In the data rows, zero lies at 4.5, halfway between 4 and 5.
Here is a table of points, one per row:
[2 6 6 6 5 5 7 5 4 2 3 1 2 5 5 3 3 3 2 5 3 4 5 5 5 6 5 6 4 4 5 3 3 8 4 3 2 0 7 4 2 5 3 7 5 4 6 6 5 7 5 4 6 3 5 5]
[7 7 5 6 6 3 2 6 5 4 3 4 4 7 5 4 2 1 5 3 6 3 6 6 3 2 5 6 3 5 3 4 4 1 3 8 5 4 5 4 4 5 2 2 6 5 3 3 5 6 1 2 1 4 5 5]
[7 7 6 6 4 7 2 4 5 5 4 7 7 5 4 5 4 6 6 5 7 5 6 7 4 7 6 2 7 3 3 4 2 3 5 1 4 4 7 5 3 7 4 3 5 5 5 4 0 2 4 7 7 6 4 4]
[1 3 4 2 3 8 4 4 2 4 5 5 4 5 3 4 3 5 4 3 4 6 5 8 5 1 5 5 2 3 3 3 5 6 6 4 4 5 9 6 3 4 5 5 2 5 3 1 3 1 5 4 4 6 4 5]
[3 3 5 7 3 7 4 3 4 5 3 3 4 5 3 1 4 4 6 4 4 5 3 4 4 6 5 5 5 8 7 8 7 4 4 3 6 5 2 3 2 2 4 3 7 4 6 8 5 2 2 5 6 5 5 1]
[7 7 6 2 4 3 4 4 4 5 3 7 0 2 4 3 3 7 3 6 5 8 5 7 3 5 0 4 4 4 8 5 5 5 7 6 3 2 2 4 6 5 7 3 5 8 7 5 3 5 5 4 5 5 3 4]
[5 3 2 6 9 4 4 4 6 3 5 6 5 3 5 5 3 1 7 3 3 5 4 3 2 6 4 2 5 2 7 6 5 5 6 2 6 4 5 5 4 4 6 7 6 7 6 6 8 3 4 5 3 6 6 6]
[3 5 1 2 4 2 6 3 4 3 2 5 4 4 7 4 5 5 6 3 4 5 5 3 5 5 5 5 2 4 3 7 1 4 3 3 6 5 6 1 4 3 5 3 4 6 5 3 3 5 7 5 4 2 3 2]
[3 4 4 3 4 5 4 0 5 6 7 8 5 3 3 3 3 3 2 3 6 4 7 5 6 3 8 4 7 4 6 5 7 6 5 8 6 4 5 5 4 2 5 4 4 6 6 6 5 7 4 6 6 1 2 7]
[7 6 6 5 7 8 6 5 5 3 6 5 4 4 8 3 5 5 3 6 6 2 4 5 6 6 3 2 6 7 2 5 5 3 1 3 7 4 6 7 6 5 7 4 2 6 4 4 1 3 3 4 7 4 5 3]
[5 7 6 9 5 6 5 6 4 8 7 4 2 4 5 2 2 8 6 3 3 7 5 4 3 2 5 1 4 7 6 6 4 5 6 8 7 5 4 3 6 6 5 6 4 3 4 3 5 5 7 4 4 5 0 4]
[3 2 2 4 5 0 6 6 3 4 6 4 5 3 6 3 5 6 8 7 8 6 4 8 2 4 5 7 6 6 4 4 5 5 6 4 1 6 9 6 4 8 4 2 3 4 4 9 4 7 6 3 6 5 4 3]
[4 2 5 3 5 6 3 6 2 4 4 6 6 6 4 3 3 4 3 5 5 3 4 2 3 4 4 4 6 4 5 7 6 5 2 6 6 7 5 4 4 5 4 5 9 5 4 4 5 5 9 5 4 1 3 7]
[3 3 4 4 5 2 5 5 2 5 4 2 3 5 3 3 7 4 4 5 2 6 4 5 6 6 5 3 4 4 3 3 4 0 5 4 6 5 3 6 2 5 7 4 3 6 4 2 5 7 5 8 4 1 5 3]
[7 5 3 4 2 5 6 4 5 5 2 4 6 4 4 2 9 4 6 5 4 1 4 4 4 4 2 2 4 5 2 5 4 7 8 7 4 3 6 4 2 3 4 5 4 4 4 3 6 5 5 5 3 3 5 8]
[8 7 6 5 3 1 1 6 4 6 4 4 5 3 4 4 4 2 5 4 6 7 4 6 6 5 6 6 4 3 2 7 4 5 2 7 4 4 6 6 5 4 6 6 3 2 5 4 6 2 4 5 2 3 8 3]
[4 3 4 4 8 7 4 6 6 6 3 4 5 4 5 6 3 4 3 9 6 5 4 3 2 5 6 7 3 4 6 6 5 7 5 6 7 6 3 5 1 4 4 5 5 5 4 3 6 5 3 5 5 3 3 5]
[4 2 5 3 4 6 3 5 6 6 7 6 4 4 4 4 4 2 7 4 2 6 4 3 9 4 2 5 6 5 1 2 4 3 4 4 3 3 3 1 3 7 6 3 7 4 4 3 7 5 3 2 7 5 3 4]
[3 3 5 5 3 5 4 6 5 6 8 9 3 6 6 5 7 7 3 4 5 5 4 6 2 7 5 5 3 3 1 5 4 5 6 5 5 4 5 6 6 3 0 6 7 7 6 4 4 7 6 4 6 6 7 4]
[3 5 3 5 4 2 3 4 4 2 6 5 7 7 7 5 4 2 0 4 3 6 3 2 4 5 2 6 5 5 5 6 5 7 6 5 3 3 5 4 7 4 5 4 2 1 3 2 5 4 3 8 6 7 1 5]
[3 2 5 4 5 5 4 3 7 7 3 2 5 5 6 4 6 2 6 6 6 5 4 7 4 3 5 2 2 2 6 2 6 4 3 1 3 6 5 6 8 3 3 4 4 2 4 1 4 5 5 4 5 4 4 5]
[4 5 2 3 4 3 4 4 2 2 2 6 6 5 4 5 4 7 6 6 5 5 3 4 8 6 6 4 5 4 4 1 3 5 3 4 8 4 5 6 5 1 4 4 6 4 6 4 6 6 4 4 2 6 1 2]
[4 2 0 6 6 9 6 6 4 6 4 4 5 5 4 5 4 4 3 6 6 5 5 4 7 8 6 4 2 5 6 5 4 3 6 8 0 6 5 3 7 5 9 8 7 5 8 7 2 7 6 5 4 9 6 6]
[6 1 4 3 3 4 6 6 6 6 4 2 5 4 3 2 0 4 4 3 3 4 4 3 4 5 5 3 8 5 2 2 4 6 3 5 2 4 0 1 5 6 3 5 2 6 4 3 4 4 4 4 5 6 5 3]
[6 4 7 2 4 4 5 3 7 2 6 3 6 5 5 5 5 8 6 4 4 5 3 4 4 4 6 3 5 6 4 6 4 5 6 6 4 5 5 4 4 2 6 6 5 3 4 4 4 6 3 2 2 3 7 7]
[6 7 4 5 6 6 5 1 1 4 5 4 6 4 4 7 3 7 4 5 6 4 2 1 5 2 3 4 5 3 3 4 5 3 5 4 2 5 4 5 5 3 3 5 5 4 2 3 5 6 4 3 4 3 9 3]
[3 3 3 2 3 4 7 5 6 6 3 4 4 8 4 4 4 6 8 7 6 6 9 3 7 1 4 5 6 5 6 7 4 3 3 2 4 2 5 8 7 7 5 5 3 5 4 8 7 4 5 5 4 4 5 4]
[6 5 5 7 6 5 3 2 2 3 4 5 4 4 3 4 6 8 6 4 3 5 3 1 5 3 6 6 2 2 4 7 5 5 4 3 2 4 1 6 4 4 4 3 2 5 3 5 1 6 4 2 5 6 5 8]
[4 4 8 4 3 4 6 4 3 3 5 5 3 7 6 6 4 4 5 4 4 2 4 5 3 6 8 4 2 5 5 5 3 5 3 4 0 1 2 4 2 4 5 4 5 4 6 5 9 3 7 5 6 5 4 4]
[3 5 3 1 1 7 5 6 4 2 4 5 4 5 6 5 3 3 7 5 3 5 4 8 5 2 6 3 3 2 6 3 7 5 5 4 6 5 4 6 5 5 3 3 4 2 4 3 4 6 5 6 6 5 7 4]
[5 6 4 5 2 2 6 5 5 7 5 5 3 6 4 6 7 3 3 4 5 5 1 4 2 1 4 6 6 7 6 3 2 4 1 2 6 6 5 4 3 3 6 4 6 6 8 5 4 5 3 5 6 6 7 8]
[6 4 4 4 3 6 4 2 4 5 4 6 1 4 3 7 9 4 4 4 3 6 6 3 0 6 5 4 4 6 4 0 3 4 3 7 5 6 7 8 8 9 3 4 4 2 2 9 5 4 3 4 5 4 2 0]
[8 6 6 5 4 3 5 6 4 4 7 3 7 5 4 4 4 2 5 6 4 6 8 4 5 4 4 5 2 4 3 3 2 6 5 5 6 7 2 6 6 2 6 3 6 3 3 5 4 2 5 3 4 3 6 5]
[8 6 4 4 4 3 6 6 5 6 5 6 2 6 5 3 3 6 3 3 3 2 3 4 7 7 5 6 4 5 7 3 5 2 5 2 5 9 6 5 4 3 2 8 5 4 1 4 5 4 4 6 5 5 4 8]
[1 2 4 5 3 2 5 4 3 4 3 5 3 1 4 5 4 6 3 3 6 3 6 5 5 4 5 5 5 5 5 3 3 5 6 4 7 2 4 3 6 6 6 3 5 1 2 2 4 2 3 5 3 5 7 6]
[2 8 5 5 4 5 8 6 5 6 8 6 4 3 3 6 7 3 2 6 3 3 6 4 6 5 3 1 6 4 8 7 4 5 2 4 2 7 5 4 2 5 3 3 3 4 3 3 4 4 3 3 0 5 5 4]
[3 5 7 7 7 6 4 5 3 6 3 6 5 8 9 7 6 4 5 3 4 4 2 4 8 5 5 5 7 5 5 2 6 7 7 6 3 4 2 2 3 6 4 4 3 5 6 7 3 2 4 3 2 1 6 5]
[6 6 7 5 5 4 6 2 5 4 5 6 6 5 5 4 4 5 6 8 5 6 8 5 4 6 3 7 3 3 3 3 5 1 3 5 7 4 4 3 4 5 4 6 3 2 6 4 3 2 6 5 4 5 5 7]
[1 6 3 4 4 1 3 4 5 3 3 2 4 5 3 4 6 5 2 3 4 5 6 5 5 7 4 2 4 5 3 4 6 3 6 4 6 6 2 5 3 6 7 5 3 5 3 2 6 4 5 1 6 5 7 5]
[3 4 8 5 4 5 2 6 3 3 4 4 4 3 3 4 6 2 5 7 5 3 5 2 5 4 5 3 5 7 8 6 5 5 6 5 6 4 4 1 6 2 3 7 4 6 6 6 5 5 3 5 7 5 5 3]
[1 5 6 3 3 4 5 6 6 4 4 2 5 1 6 5 4 6 5 6 5 3 3 5 3 1 5 6 5 3 0 4 3 2 4 5 2 7 5 8 7 7 6 5 6 6 5 9 6 3 3 6 5 5 1 5]
[4 3 6 4 4 5 1 6 5 7 4 3 8 6 6 6 5 4 1 3 2 3 5 3 3 5 3 6 5 4 7 5 5 3 4 4 5 1 6 5 3 1 7 2 3 3 2 6 4 7 7 4 4 7 3 3]
[7 4 6 5 6 3 7 6 6 5 5 2 3 4 3 9 6 7 3 0 5 3 5 3 7 4 3 4 5 3 5 6 5 5 4 5 8 6 6 4 3 4 0 2 4 3 8 5 5 3 4 6 7 7 5 5]
[3 6 5 5 7 7 7 5 6 5 5 4 6 5 4 4 5 2 8 2 5 2 3 3 4 7 6 9 6 2 7 6 4 6 7 6 6 6 5 6 7 6 9 6 6 6 5 2 4 7 6 5 4 6 5 2]
[4 2 3 6 2 6 3 3 5 4 5 2 7 5 4 7 4 4 7 5 5 3 3 9 5 6 2 4 2 3 5 5 4 5 3 1 6 6 3 4 7 7 4 4 3 5 4 4 6 6 4 4 3 2 2 5]
[4 4 5 5 5 4 2 4 6 2 5 3 2 1 4 7 4 1 4 4 6 5 4 4 6 4 5 5 7 9 6 6 6 5 6 4 3 3 3 5 3 3 1 7 5 6 4 4 4 3 9 6 3 5 3 5]
[7 6 5 6 8 5 3 6 7 4 4 7 4 4 2 3 7 9 2 4 2 4 7 8 4 0 4 5 3 8 5 4 8 6 4 3 2 3 4 3 8 6 6 5 8 6 5 3 3 5 5 7 5 5 4 1]
Along one direction, these points spread out more than along any other. Take the direction at right angles to it along which they spread out most. Then take the direction at right angles to both along which they spread out most. Go by this last direction. How many in every 100 of the points above lie lower along it than each point below? Answers are rounded to whole numbers. More than half of the points above lie lower than the first one.
[8 7 6 5 3 1 1 6 4 6 4 4 5 3 4 4 4 2 5 4 6 7 4 6 6 5 6 6 4 3 2 7 4 5 2 7 4 4 6 6 5 4 6 6 3 2 5 4 6 2 4 5 2 3 8 3] -> 28
[3 5 1 2 4 2 6 3 4 3 2 5 4 4 7 4 5 5 6 3 4 5 5 3 5 5 5 5 2 4 3 7 1 4 3 3 6 5 6 1 4 3 5 3 4 6 5 3 3 5 7 5 4 2 3 2] -> 74
[6 4 7 2 4 4 5 3 7 2 6 3 6 5 5 5 5 8 6 4 4 5 3 4 4 4 6 3 5 6 4 6 4 5 6 6 4 5 5 4 4 2 6 6 5 3 4 4 4 6 3 2 2 3 7 7] -> 36
[3 3 5 7 3 7 4 3 4 5 3 3 4 5 3 1 4 4 6 4 4 5 3 4 4 6 5 5 5 8 7 8 7 4 4 3 6 5 2 3 2 2 4 3 7 4 6 8 5 2 2 5 6 5 5 1] -> 55
[5 6 4 5 2 2 6 5 5 7 5 5 3 6 4 6 7 3 3 4 5 5 1 4 2 1 4 6 6 7 6 3 2 4 1 2 6 6 5 4 3 3 6 4 6 6 8 5 4 5 3 5 6 6 7 8] -> 32
[7 7 6 2 4 3 4 4 4 5 3 7 0 2 4 3 3 7 3 6 5 8 5 7 3 5 0 4 4 4 8 5 5 5 7 6 3 2 2 4 6 5 7 3 5 8 7 5 3 5 5 4 5 5 3 4] -> 9
[6 7 4 5 6 6 5 1 1 4 5 4 6 4 4 7 3 7 4 5 6 4 2 1 5 2 3 4 5 3 3 4 5 3 5 4 2 5 4 5 5 3 3 5 5 4 2 3 5 6 4 3 4 3 9 3] -> 30
[3 3 3 2 3 4 7 5 6 6 3 4 4 8 4 4 4 6 8 7 6 6 9 3 7 1 4 5 6 5 6 7 4 3 3 2 4 2 5 8 7 7 5 5 3 5 4 8 7 4 5 5 4 4 5 4] -> 87
[4 4 8 4 3 4 6 4 3 3 5 5 3 7 6 6 4 4 5 4 4 2 4 5 3 6 8 4 2 5 5 5 3 5 3 4 0 1 2 4 2 4 5 4 5 4 6 5 9 3 7 5 6 5 4 4] -> 77
[7 6 5 6 8 5 3 6 7 4 4 7 4 4 2 3 7 9 2 4 2 4 7 8 4 0 4 5 3 8 5 4 8 6 4 3 2 3 4 3 8 6 6 5 8 6 5 3 3 5 5 7 5 5 4 1] -> 0
[3 3 5 5 3 5 4 6 5 6 8 9 3 6 6 5 7 7 3 4 5 5 4 6 2 7 5 5 3 3 1 5 4 5 6 5 5 4 5 6 6 3 0 6 7 7 6 4 4 7 6 4 6 6 7 4] -> 34
[4 2 5 3 5 6 3 6 2 4 4 6 6 6 4 3 3 4 3 5 5 3 4 2 3 4 4 4 6 4 5 7 6 5 2 6 6 7 5 4 4 5 4 5 9 5 4 4 5 5 9 5 4 1 3 7] -> 70
[4 2 0 6 6 9 6 6 4 6 4 4 5 5 4 5 4 4 3 6 6 5 5 4 7 8 6 4 2 5 6 5 4 3 6 8 0 6 5 3 7 5 9 8 7 5 8 7 2 7 6 5 4 9 6 6] -> 94
[3 5 3 1 1 7 5 6 4 2 4 5 4 5 6 5 3 3 7 5 3 5 4 8 5 2 6 3 3 2 6 3 7 5 5 4 6 5 4 6 5 5 3 3 4 2 4 3 4 6 5 6 6 5 7 4] -> 83
